The rows below come in pairs that one turn or mirror swaps. Which row does each named row swap with?
The rows were stretched afterwards, more along some directions than others.
Q224: [  5.2 -12.9  -8.5   5.8   2.7  11.6 -14.0   1.3  12.9   4.9 -10.0 -10.6
  -8.5 -27.8  -6.7  17.0   1.8 -11.5   1.1 -25.5   1.3 -21.1  -9.5]
Q964: [ 14.8  -8.6   6.0   4.0 -11.3  17.6  14.5 -12.9 -11.3   7.4 -17.0 -13.3
  -2.8  -9.3  -0.7   8.9  -1.0   3.0  -4.2 -19.3   0.4  -7.8  -7.6]
Q191: [ -3.2  -9.4   1.5   5.4  -6.5  13.8   3.2   0.3  11.8   7.9   8.3  -6.0
  -2.3  -9.0  -1.0   0.4   2.5  -0.6  12.9 -17.2   2.7 -19.0  -9.4]
Q394: [ -6.9  -8.8   0.2   1.9   1.2   8.3   3.5   4.8  12.3  -2.8  10.4  -7.5
  -1.2  -6.9  -9.2  -2.9  -8.7  -6.1  12.3 -13.3   0.9 -10.4  -4.2]
Q211: [  9.5  10.0  -7.0   4.0   2.9  12.2  11.4  17.0  10.1  -4.9   2.1 -17.2
  -3.8 -23.2   0.0   3.2   2.5 -10.6   5.7   5.2  10.2  17.7  16.2]
Q323: [ 15.7   1.2  -8.1   8.4   6.1   3.0  -7.2  10.6  13.4   1.7  -5.7 -20.0
  12.0 -16.3 -13.4   0.7   1.3  -7.4  -3.9 -18.1   7.8 -14.7 -11.0]
Q596: [ 10.5   1.3  -0.3   9.2   8.4  18.2  12.9  16.4  18.6   5.9  -7.0 -23.5
  -8.5 -25.3   1.4  -2.9   3.7  -9.9 -12.1   1.1  12.3 -16.4   1.0]
Q771: [ 21.4  -9.4  13.6 -14.4  -4.5  13.2   9.2  -2.1   0.7  11.2  -3.9  -4.4
  -8.9 -19.1  -2.0  16.7  11.9  -0.6 -12.4 -24.6  13.7 -29.7 -11.4]
Q192: [ 11.9  -1.3  -4.5   2.9  -1.5  33.0 -23.1   1.1  -1.2  13.5  -1.9 -14.4
   3.8  -4.6 -24.0  22.3   0.9 -17.0   1.6 -15.7 -12.3 -16.7 -23.9]
Q560: [  4.2   0.3  -1.4   0.0   7.5  10.1   6.4   6.0  19.9   0.9  10.8 -14.5
  -8.0  -2.7  -6.2  -3.3 -13.6 -15.5   1.7  -0.5   5.7  -5.4   5.3]
Q674: [ -1.3 -11.7  -7.2  14.2  -6.2   4.2  11.6  -9.9   0.6  -5.3  -3.7 -17.6
  -5.8 -20.5  14.8   5.1  -0.6  -5.4   9.3 -15.2   0.6   4.8  14.1]
Q799: [ -3.2   4.8   7.2  11.9 -12.8  -4.8   2.7  10.2  16.5  -7.6   3.3 -10.6
  -8.7  -9.7  25.9  -0.3   1.7 -26.4  -0.7   0.2  10.2 -20.5   1.4]
Q13: [ 18.8   6.2  12.6 -10.7 -20.3   2.3 -21.5   6.9 -11.9   2.7  14.9   9.1
   1.2  -3.7   1.3  24.3  -2.8 -23.0   1.5  -5.5  -9.6  -0.3 -13.7]
Q963: [  4.6  11.7  -4.7  20.9 -13.0  13.0  -1.7   6.9   7.0  -2.3  -9.1 -13.9
   8.3 -19.9  -7.9  18.8   3.2  -8.5  13.0  -1.9 -15.5   3.1 -19.6]
Q594: [ 17.8   3.3  -4.5   8.5  -8.4  13.5 -22.6   4.0   3.1   0.3   5.0  -8.1
   6.7 -25.8   0.7   9.3  -9.3 -17.7   2.1 -10.8   1.9 -18.2   2.0]
Q278: [ 13.0  -6.2  -0.3  14.1 -12.6  -2.3 -22.5   5.6  -4.9  -3.3 -14.7 -19.9
   1.1  -4.2  22.4  31.0  -4.0 -29.4  -4.9  -7.6   1.8   2.4  -1.8]
Q507: [  8.1  -2.3  13.7   9.0  -1.7  17.8   3.6   3.5   0.9   2.8 -17.7 -36.3
 -13.4 -27.0   9.2  21.4   3.2 -18.8   0.1 -22.3  11.1 -21.9   8.1]
Q983: [  5.1  -7.3  -6.9   7.8  -0.5   7.9  -0.5  -7.7   6.8   2.5   5.9  -9.1
  -2.1  -1.0  -6.0  -2.2 -19.0 -14.3   5.5 -14.2  -7.2 -11.4  -8.4]
Q277: [ 20.8  -2.1   2.9   8.8   5.4  19.1  -3.5   1.9  -5.6   1.3 -21.3 -24.1
  -3.1 -17.8 -12.3  14.8  -9.5  -5.6 -21.8 -13.7   9.6 -16.5  -8.3]
Q221: [ 13.5  -7.4  14.2   3.4  -0.5   7.9  -1.8   2.0   2.8  13.9   8.3 -16.1
 -10.8 -14.2   9.1  -2.7 -12.0 -15.4  -2.7 -15.1   8.4 -29.2  -0.2]
Q593: [ 15.3  -0.8  12.8  12.3  -6.7   5.2 -16.7   9.7  -8.0  -6.0 -23.9 -24.0
   1.9 -12.0  11.8  23.4   5.4 -15.1  -9.3 -21.5  19.2 -13.1  -4.0]
Q734: [ 19.0   2.7  -0.8   1.3   4.9  -1.9 -21.7  19.0   1.1  -9.2   3.0  -6.8
  -0.4 -18.8  -1.9  18.9 -16.0 -34.5 -12.8 -13.4   9.7  -9.5  -6.9]
Q152: [ 17.3   0.2   7.0 -14.9 -12.0  20.5  14.5   6.3   3.5  13.2   4.5   1.3
  -7.1 -13.4 -16.5   6.4   6.2  -6.1  -6.6 -11.0   6.4 -15.1 -25.8]
Q348: [ 21.1  -8.6   8.8  15.2 -16.8  20.0  13.2   5.1   6.6  16.7 -13.7 -21.7
  -3.8 -20.9  20.2   8.8  14.1 -13.6  -5.2 -14.6  15.3 -19.0 -14.0]
Q531: [ 20.2  11.0  -2.9  15.8 -13.7  -1.3 -12.5  17.9   4.1  -4.0   5.0 -15.3
   9.9 -21.2  14.5  19.3   5.6 -32.8   7.5 -13.8   1.6  -3.6  -9.7]
Q291: [ 12.5   7.4   6.6   5.0 -14.1   4.6 -28.3  10.1  -3.5   2.2  -0.6 -20.1
   1.2 -13.6  17.9  30.3   2.4 -38.2  16.9 -19.3   2.2 -13.5   7.8]
Q604: [  3.3  15.3   6.4  -1.3  -9.7  -3.8  -8.9  22.5   1.8  -3.4  11.1   3.2
   0.8 -14.1  14.4   5.6  -3.9 -24.1   0.0   5.7   0.6  -1.2  14.8]
Q659: [ 12.4   4.9  -6.8   6.5  -7.7  11.0 -10.9   2.7  -3.6  10.8   2.1  -8.0
   4.9  -4.9   1.3  16.8   2.8 -28.8   4.7 -17.5 -11.8  -3.7 -11.5]
Q250: [  7.7  24.0  13.4  14.0 -15.4  20.8   2.4  29.0   5.6  -3.4  -8.2 -21.1
  -1.8 -24.1   6.1  11.1  13.6  -1.3  11.4  -7.0   2.5  -3.5  -7.2]
Q441: [ 14.0   4.6  -5.1  12.4  -2.4   5.9  -7.2  10.4  10.1   0.6   7.5 -15.6
 -10.9 -18.2  21.5  20.0   0.1 -25.4   3.7 -20.3   5.8  -8.4  -1.0]
Q665: [  5.6   5.2  15.7   1.8   3.4   5.2  10.3  21.5   8.2  -1.3   6.9  -2.6
  -3.7 -14.2   8.9   3.4   1.8 -11.6  -3.8  -4.9  14.7 -12.1  -1.9]
Q148: [ 11.0  -0.7   9.5   6.7  -4.2   4.7   7.4   3.9  21.3  -3.5  16.5  -8.7
  -6.3 -34.8  14.7   4.2  -0.5 -19.9  11.4 -13.9   0.6 -14.4   1.8]
Q619: [ 24.2   0.5  15.5  -7.4 -10.1  26.5 -10.3   1.4 -14.5  10.3   4.3 -12.2
  -7.9  -3.8  -5.7  25.9  -5.9  -3.0   0.3 -21.8  -6.8  -9.2 -15.9]
Q527: [ 13.4   8.3   4.8   7.5  -5.5  14.9  -3.4  20.0   1.7  20.4 -12.5  -8.3
  14.5 -34.4  -5.2   7.2  19.9  -2.7   7.5 -20.6  -3.8 -14.4 -10.8]
Q321: [ 27.6   2.7   9.4  -0.3 -16.5   7.7 -18.7  -1.3 -13.3   4.1   0.0  -5.7
   6.6  -8.1  14.2  22.9   1.8 -16.9  -5.3   0.9  -2.6  -2.1  -6.8]
Q134: [ 18.2   8.2  -4.5  -2.4  13.2  17.0 -15.4   9.0   6.8   7.0  17.7 -19.9
  -3.6 -21.1 -15.1   2.2 -15.5 -21.8   6.2  -3.3  -3.8   0.2  10.5]
Q689: [  3.8   5.3  -3.2  -1.5  16.0   8.1 -13.4  25.2  15.5  -5.9   7.8 -14.0
  -7.2 -26.9  -3.4   7.4  -5.9 -15.4   1.1 -14.8  12.8 -18.1   3.7]
Q511: [  8.7   2.8  -5.1  11.6 -12.1   5.9 -17.3   6.1  -0.1  -5.9 -11.7 -19.9
  16.8 -18.6 -14.6  12.8  -6.1 -10.7   7.3 -20.6   0.1 -14.6 -15.7]
Q12: [-10.1   4.0   4.1  15.8  -0.8  15.4  13.7  12.4  12.4 -19.1 -12.6 -27.6
 -15.2 -14.7  -4.9   7.0  -8.9  -0.1  -1.6 -20.1   9.1 -16.3  -1.6]
Q218: [ 23.2  -6.0   8.2  -1.7  -5.7  11.4 -36.9  -2.9  -4.8  11.4   4.0 -18.2
  -4.2 -20.5  11.8  20.5  -6.9 -24.8   1.1 -17.2   0.7 -32.3   6.3]
Q662: [ 20.3   0.7  10.9  -0.9  -8.9  16.2  -7.9  -2.9  -8.8   6.3 -16.1 -23.4
   1.7  -6.5  -0.3  20.7   0.3  -9.3  -3.4 -14.7   6.7  -7.3   3.6]
Q599: [ 15.2  -0.2  11.6  13.1  -5.1  10.0 -11.4  13.2  -7.3  17.4 -16.3 -12.9
   7.3 -19.9  15.0   5.6  13.6 -14.7  -5.4 -23.9   9.8 -24.8  -8.5]
Q559: [ 29.5   7.7  16.1   8.2 -16.4  15.5  -4.0   5.0  -1.9   5.6 -15.2 -18.2
   6.5 -33.2  10.4  25.8  17.4 -18.6  -1.1 -24.5   1.3 -12.7 -12.2]
Q266: [  2.8 -17.2  -2.5  14.6  11.3   9.6   0.9   1.6   7.1  -1.4 -10.0 -10.6
  -7.4 -23.1   8.8   7.4  -3.8  -6.4  -9.6 -16.5  11.4 -18.3  -2.6]
Q156: [ 20.1   9.6  12.2  -0.1 -13.9  15.6   5.5  17.5   5.5  13.5 -10.8 -14.5
   2.4 -24.6   5.8   5.8  24.5   4.9  -4.1 -10.6  14.7 -20.3  -1.9]
Q290: [  6.3   5.2  14.9   0.7 -15.9  18.8 -18.5   7.8   3.0  -8.7   4.6 -10.6
 -20.5 -17.8  12.1  33.5  -2.1 -13.8  11.7 -17.9  -1.1 -22.3  -6.9]
Q710: [ 18.4   4.9  13.4  -1.0  -1.8  15.4 -11.9  21.1  -6.8   6.8 -19.2 -24.3
  -1.7 -29.7   8.1  23.6  15.9  -8.9  -4.5 -27.3  18.2 -20.7  -2.3]
Q122: [  6.2  -2.6   1.7   3.7 -19.3   3.8  -8.1  -4.4  11.3  -2.6  14.3  -8.9
 -10.0 -15.9  24.0   8.5   4.9 -14.4  21.6 -17.2   1.2 -15.2   5.3]
Q709: [ 17.0   1.7  21.2   9.2 -11.2  -3.7   5.1  20.9 -11.2  -1.6 -14.2 -17.0
   6.0 -32.5  23.8  14.5   5.8 -15.8  -5.1 -19.1  18.6 -10.8   4.5]
Q829: [ 10.8  -0.9   5.1   1.7  -7.2  24.6   0.2   6.6  -8.3   2.6 -28.2 -16.0
   6.2  -4.8 -20.4  23.3  10.9  -3.3  -9.8 -22.1   4.4  -9.3 -23.2]
Q15: [ -7.0   7.9   7.1  21.3 -16.6  -3.9   9.6  19.6   6.0 -19.1 -19.9 -17.1
   4.2 -14.0   8.7  15.5   5.9 -14.0  -2.0  -7.5   5.9  -2.5 -10.2]
Q367: [  9.7   4.4   1.3   1.7   8.4  10.5 -15.4  21.5  12.6  -7.7   9.4 -23.4
  -8.2 -13.3   1.2   6.2  -9.5 -13.6  -2.7 -12.1  20.7 -25.3   6.9]
Q29: [ 18.8   3.6   9.3   1.7 -19.9   3.6   6.1   7.0  -4.5  -6.5   1.9  -7.7
  -7.0 -32.4  21.6  20.6  12.6 -15.7   0.8 -15.1  12.3  -7.2   5.4]
Q328: [ 17.9  13.2   0.1   7.0 -14.7  20.9   7.5  10.9   4.1   1.0  -9.9  -9.9
   5.9 -16.9   3.2  20.9  19.5  -5.7   3.3 -10.0  -1.8  -1.9 -15.5]
Q957: [ 16.2  -5.7  -6.3   0.9  -0.5  10.9 -21.8   4.7  17.8   2.1   4.0 -11.7
  -6.0 -11.6  -2.5  21.0  -2.2 -14.5  -2.8 -13.6   5.4 -25.8 -10.9]
Q716: [-10.9  -9.3   2.4  14.7  -4.6  23.8  17.4   1.7  12.1   2.7 -10.2 -27.0
  -9.4 -21.1  -2.1  -4.4  10.1   3.3   7.7 -13.6   7.9 -16.6   1.7]
Q823: [  8.7  10.7  13.9  -1.8 -30.5  11.2  -8.6  -1.8  -1.1  13.8   6.7  -1.4
 -12.3 -18.3   8.5  10.8  12.6 -15.8  16.4 -11.0  -7.6 -15.7  -8.7]
Q297: [ 11.5   2.2  -2.7   9.4  -9.2  28.4   0.5   5.6  -1.7   8.3 -27.9 -17.3
   6.6  -7.7 -18.7  16.7  17.9   3.3  -9.0 -21.0   7.3 -10.3 -25.6]
Q635: [ 19.6  10.7   6.5  11.0 -13.8   7.9  -1.4   9.4  -8.7   1.4  -6.5 -19.4
  -2.8 -32.8  27.4  17.4  12.9  -5.1   4.9 -22.5  11.2  -1.9  15.4]
Q355: [ 24.1   1.0  14.7  -3.2  -1.7  24.2   0.1  16.8  -4.7   2.9 -14.7 -27.5
 -10.1 -15.4   4.9  23.2  10.2  -2.1 -16.4 -17.3  26.6 -22.6  -3.2]

Q716 pairs with Q192
Q659 pairs with Q674
Q134 pairs with Q507
Q957 pairs with Q156
Q559 pairs with Q148
Q321 pairs with Q799
Q221 pairs with Q277
Q355 pairs with Q367
Q152 pairs with Q511
Q599 pairs with Q266
Q964 pairs with Q983
Q278 pairs with Q604
Q250 pairs with Q290
Q662 pairs with Q560

